In the rows, 100 means zero.
Each path below is one point turned by a fixed rotation once a step. After each direction that follows a path, write how fast that rotation turns it, in deg/step (0 if it stays still).
Each turn is a multiple of 5 degrees from 10 to 175, or 0.
Each row of a path follows its step; steps can be skipped.
Path 1:
step 2: 97, 132, 121, 109, 112, 114, 92, 131, 88, 108, 101, 124, 103, 107, 87, 110, 85, 50, 105, 132, 96, 71, 84, 79, 99, 129, 116, 97, 115, 107, 76, 90
step 4: 112, 116, 115, 113, 117, 106, 102, 141, 77, 70, 98, 94, 96, 94, 110, 110, 88, 72, 78, 128, 103, 93, 76, 76, 138, 127, 126, 115, 112, 99, 81, 98
step 7: 99, 105, 73, 94, 93, 96, 79, 122, 98, 119, 129, 133, 105, 99, 60, 108, 102, 107, 81, 124, 97, 89, 98, 72, 110, 90, 161, 101, 100, 105, 96, 88
step 8: 101, 156, 97, 97, 135, 87, 79, 123, 83, 94, 110, 93, 103, 102, 81, 122, 121, 82, 121, 127, 109, 70, 79, 121, 122, 105, 86, 90, 97, 103, 107, 103
step 9: 113, 98, 64, 124, 92, 97, 66, 128, 98, 99, 112, 89, 87, 82, 72, 107, 128, 109, 75, 113, 116, 119, 83, 72, 120, 99, 140, 97, 104, 92, 97, 78
step 10: 105, 137, 105, 94, 129, 99, 100, 156, 105, 112, 120, 79, 120, 118, 94, 119, 106, 90, 118, 112, 102, 79, 67, 104, 102, 127, 120, 94, 83, 101, 87, 120
step 11: 99, 101, 63, 100, 110, 106, 53, 119, 78, 92, 108, 77, 64, 92, 95, 117, 137, 112, 100, 106, 117, 128, 103, 85, 108, 90, 121, 80, 90, 127, 96, 112
step 12: 100, 108, 120, 68, 113, 135, 95, 149, 87, 115, 114, 89, 105, 105, 68, 97, 98, 97, 91, 119, 100, 91, 64, 90, 119, 132, 114, 106, 82, 108, 73, 101
step 13: 76, 121, 72, 99, 97, 113, 63, 103, 71, 118, 117, 107, 77, 120, 73, 107, 131, 86, 120, 114, 105, 107, 112, 106, 83, 96, 134, 73, 102, 120, 99, 117
step 15: 96, 118, 83, 118, 85, 95, 95, 121, 87, 126, 118, 100, 89, 132, 77, 106, 116, 72, 91, 111, 93, 125, 100, 94, 84, 128, 154, 88, 120, 102, 94, 106
Directions:
103, 102, 108, 91, 99, 96, 91, 102, 113, 103, 86, 99, 104, 92, 95, 98, 89, 96, 85, 100, 98, 99, 93, 94, 88, 100, 108, 97, 97, 107, 100, 100 => 145
97, 101, 90, 102, 93, 96, 88, 91, 102, 110, 97, 90, 97, 108, 107, 90, 105, 95, 102, 110, 94, 105, 109, 87, 102, 93, 107, 108, 107, 101, 103, 100 => 175
93, 105, 96, 97, 106, 103, 107, 117, 102, 98, 91, 96, 102, 95, 106, 94, 94, 88, 101, 118, 96, 101, 108, 108, 99, 99, 90, 99, 103, 96, 95, 99 => 175
104, 109, 100, 96, 111, 103, 104, 92, 92, 101, 92, 99, 96, 108, 112, 94, 105, 97, 97, 100, 94, 90, 86, 97, 97, 104, 99, 107, 86, 93, 96, 93 => 175
Path 2:
step 0: 72, 98, 105, 91, 110, 84, 114, 72, 93, 100, 111, 98, 123, 115, 94, 100, 102, 121, 95, 69, 71, 130, 71, 114, 108, 70, 77, 124, 90, 86, 51, 121
step 2: 87, 117, 114, 92, 97, 96, 82, 76, 96, 118, 90, 100, 125, 92, 88, 136, 90, 47, 78, 114, 94, 102, 103, 118, 47, 76, 90, 111, 92, 101, 88, 113
step 6: 102, 97, 96, 78, 107, 103, 87, 146, 113, 130, 89, 104, 154, 101, 106, 101, 100, 133, 89, 78, 89, 119, 104, 96, 119, 79, 66, 87, 87, 122, 77, 104
step 7: 90, 97, 86, 102, 132, 74, 97, 95, 84, 124, 126, 79, 125, 93, 130, 72, 141, 104, 104, 130, 107, 91, 105, 78, 81, 114, 89, 106, 102, 142, 98, 121
step 8: 97, 143, 59, 84, 105, 120, 84, 86, 85, 119, 99, 104, 109, 78, 111, 111, 87, 101, 72, 89, 93, 114, 116, 88, 89, 68, 119, 122, 139, 117, 80, 125
step 9: 92, 71, 97, 90, 107, 56, 125, 80, 102, 105, 98, 109, 103, 85, 89, 92, 107, 119, 60, 83, 96, 120, 106, 47, 107, 70, 93, 94, 84, 97, 73, 113
step 10: 85, 117, 84, 127, 119, 109, 101, 112, 95, 78, 117, 94, 108, 73, 105, 64, 103, 108, 90, 122, 120, 105, 106, 98, 49, 76, 83, 93, 93, 62, 85, 133
step 12: 103, 116, 101, 117, 89, 100, 114, 104, 64, 82, 63, 100, 137, 88, 116, 115, 125, 111, 97, 97, 75, 118, 87, 85, 109, 88, 75, 97, 46, 82, 78, 103
step 13: 97, 131, 102, 133, 154, 96, 96, 92, 93, 123, 110, 83, 109, 113, 89, 109, 127, 81, 92, 116, 96, 121, 109, 88, 86, 104, 54, 109, 101, 83, 118, 83
step 14: 117, 134, 104, 79, 113, 95, 111, 117, 103, 118, 93, 127, 101, 75, 79, 140, 137, 82, 87, 127, 86, 114, 98, 136, 112, 77, 106, 113, 106, 107, 81, 125
Directions:
89, 95, 105, 109, 97, 99, 91, 97, 106, 93, 104, 102, 104, 109, 98, 90, 109, 106, 84, 101, 98, 110, 103, 110, 105, 96, 90, 94, 101, 103, 109, 99 => 110
113, 94, 103, 112, 100, 110, 93, 109, 101, 90, 87, 103, 106, 106, 95, 107, 106, 92, 105, 107, 109, 109, 98, 91, 99, 104, 98, 101, 96, 95, 101, 95 => 45
94, 107, 93, 99, 113, 114, 89, 106, 102, 98, 99, 105, 100, 95, 90, 92, 92, 98, 103, 91, 89, 96, 106, 91, 102, 97, 99, 94, 99, 100, 107, 90 => 155
104, 106, 96, 113, 101, 103, 91, 100, 106, 102, 98, 92, 101, 101, 91, 106, 89, 111, 92, 103, 99, 88, 89, 106, 103, 98, 102, 105, 89, 104, 96, 110 => 175
106, 100, 106, 101, 99, 93, 94, 109, 95, 111, 95, 104, 91, 97, 103, 103, 89, 108, 94, 109, 104, 100, 97, 97, 109, 93, 88, 96, 116, 97, 100, 90 => 145
Path 3:
step 0: 126, 101, 106, 91, 106, 98, 69, 85, 84, 83, 97, 87, 106, 114, 71, 76, 99, 111, 115, 91, 84, 126, 140, 88, 102, 142, 94, 108, 97, 113, 88, 120
step 2: 132, 107, 103, 73, 122, 99, 104, 95, 81, 100, 115, 128, 127, 119, 104, 79, 103, 128, 109, 97, 74, 111, 89, 111, 111, 80, 86, 91, 81, 114, 60, 87
step 4: 99, 110, 106, 115, 97, 111, 92, 84, 81, 128, 130, 106, 108, 108, 93, 104, 92, 125, 97, 71, 102, 84, 121, 126, 120, 117, 104, 112, 125, 87, 57, 122
step 8: 123, 114, 93, 91, 95, 97, 74, 71, 125, 95, 103, 108, 93, 131, 71, 87, 126, 124, 122, 60, 96, 109, 108, 87, 105, 123, 113, 104, 83, 105, 81, 88
step 9: 109, 100, 125, 63, 120, 119, 93, 94, 107, 85, 109, 107, 84, 149, 98, 69, 87, 112, 103, 76, 115, 116, 99, 117, 101, 89, 126, 115, 95, 110, 83, 100
step 10: 126, 95, 80, 100, 118, 114, 108, 104, 75, 90, 120, 99, 102, 100, 99, 76, 93, 106, 104, 82, 122, 118, 85, 142, 105, 103, 110, 104, 86, 119, 49, 81
step 11: 100, 100, 93, 85, 76, 111, 112, 91, 55, 116, 98, 114, 94, 97, 99, 95, 112, 88, 116, 82, 85, 108, 95, 111, 96, 109, 121, 141, 104, 122, 50, 111
step 12: 106, 97, 118, 103, 92, 67, 108, 84, 92, 96, 106, 100, 128, 116, 93, 121, 101, 98, 119, 71, 101, 108, 111, 125, 84, 106, 111, 122, 138, 96, 58, 115
step 13: 106, 95, 123, 99, 93, 83, 117, 84, 117, 72, 112, 99, 117, 96, 100, 84, 76, 134, 90, 94, 80, 93, 95, 118, 77, 134, 101, 136, 106, 119, 81, 113
step 14: 111, 82, 113, 105, 101, 88, 89, 86, 91, 88, 86, 129, 125, 111, 95, 108, 80, 128, 116, 113, 110, 93, 82, 107, 105, 148, 119, 118, 61, 97, 81, 100
Directions:
99, 98, 99, 106, 98, 105, 95, 106, 105, 94, 103, 95, 105, 81, 108, 90, 91, 100, 96, 83, 99, 86, 103, 107, 103, 102, 105, 92, 99, 103, 99, 100 => 120
91, 102, 102, 98, 103, 98, 104, 103, 100, 88, 103, 100, 105, 95, 100, 91, 92, 111, 104, 114, 106, 106, 96, 113, 100, 91, 91, 105, 98, 111, 107, 92 => 100
92, 101, 102, 103, 93, 112, 97, 96, 101, 85, 94, 99, 94, 104, 109, 116, 102, 102, 94, 105, 98, 103, 97, 102, 93, 95, 113, 91, 99, 110, 95, 104 => 175
98, 102, 110, 102, 105, 104, 100, 99, 105, 101, 106, 83, 95, 111, 95, 101, 92, 113, 91, 94, 101, 106, 104, 103, 99, 115, 103, 102, 108, 98, 111, 100 => 85
99, 101, 102, 109, 100, 101, 107, 107, 102, 101, 108, 117, 107, 96, 99, 108, 100, 118, 98, 107, 99, 91, 98, 95, 105, 101, 104, 100, 103, 92, 105, 112 => 35
Path 4:
step 0: 102, 119, 133, 101, 62, 109, 88, 111, 76, 88, 88, 113, 105, 102, 56, 105, 105, 86, 96, 79, 81, 101, 102, 91, 105, 139, 108, 127, 101, 117, 122, 140
step 1: 96, 101, 89, 129, 101, 81, 140, 69, 125, 116, 76, 93, 86, 115, 80, 84, 102, 106, 124, 57, 121, 93, 115, 95, 112, 112, 88, 109, 84, 87, 115, 63
step 2: 71, 111, 105, 121, 91, 95, 60, 93, 76, 131, 102, 94, 105, 87, 129, 97, 151, 134, 107, 86, 83, 99, 84, 104, 85, 113, 119, 77, 112, 91, 116, 98
step 5: 99, 113, 113, 69, 103, 102, 81, 115, 91, 67, 101, 143, 84, 91, 116, 107, 111, 106, 90, 150, 112, 118, 104, 117, 91, 111, 98, 94, 67, 71, 98, 126
step 7: 81, 72, 95, 102, 70, 115, 124, 87, 90, 116, 93, 125, 131, 109, 106, 96, 88, 106, 71, 105, 85, 101, 75, 80, 120, 79, 111, 69, 78, 105, 119, 140
step 8: 72, 86, 128, 100, 131, 76, 93, 93, 92, 57, 75, 108, 116, 111, 97, 90, 56, 126, 117, 79, 88, 88, 113, 108, 79, 98, 79, 110, 89, 125, 90, 100
step 9: 89, 76, 95, 117, 108, 104, 84, 121, 121, 111, 99, 29, 89, 103, 90, 94, 113, 78, 114, 84, 80, 81, 104, 80, 111, 88, 103, 86, 106, 115, 129, 124
step 10: 81, 109, 118, 135, 97, 109, 105, 109, 102, 92, 104, 88, 111, 122, 61, 96, 123, 99, 71, 106, 69, 111, 81, 121, 103, 127, 90, 104, 73, 77, 54, 83
step 12: 98, 116, 115, 112, 93, 94, 95, 112, 100, 163, 95, 98, 108, 95, 128, 99, 112, 56, 91, 141, 135, 117, 78, 94, 95, 109, 109, 108, 95, 102, 96, 99
step 13: 115, 125, 108, 98, 96, 98, 117, 123, 82, 98, 99, 138, 118, 111, 109, 131, 80, 118, 93, 98, 89, 106, 133, 113, 113, 95, 119, 141, 140, 83, 95, 77
Directions:
98, 88, 81, 95, 107, 102, 96, 90, 100, 103, 104, 106, 96, 109, 99, 100, 106, 105, 102, 100, 93, 107, 86, 100, 105, 113, 101, 98, 106, 97, 95, 97 => 85
94, 97, 107, 94, 110, 97, 102, 111, 101, 101, 94, 101, 86, 103, 119, 86, 104, 99, 104, 100, 102, 103, 102, 104, 91, 109, 102, 93, 101, 105, 106, 97 => 110
103, 107, 108, 95, 110, 117, 103, 102, 108, 89, 104, 97, 96, 106, 86, 94, 106, 101, 103, 110, 97, 94, 92, 96, 95, 98, 99, 104, 105, 94, 108, 100 => 70
90, 100, 94, 108, 105, 100, 102, 112, 101, 113, 102, 104, 97, 84, 87, 100, 105, 102, 108, 95, 87, 95, 100, 103, 93, 101, 90, 99, 92, 104, 102, 95 => 45
104, 93, 98, 106, 90, 102, 102, 94, 101, 96, 84, 107, 96, 96, 97, 88, 92, 107, 96, 103, 97, 92, 98, 112, 98, 95, 98, 92, 103, 85, 101, 92 => 115
98, 101, 94, 92, 108, 91, 100, 93, 91, 104, 103, 98, 85, 103, 93, 93, 96, 87, 99, 93, 104, 91, 108, 90, 104, 90, 93, 99, 106, 94, 99, 97 => 140
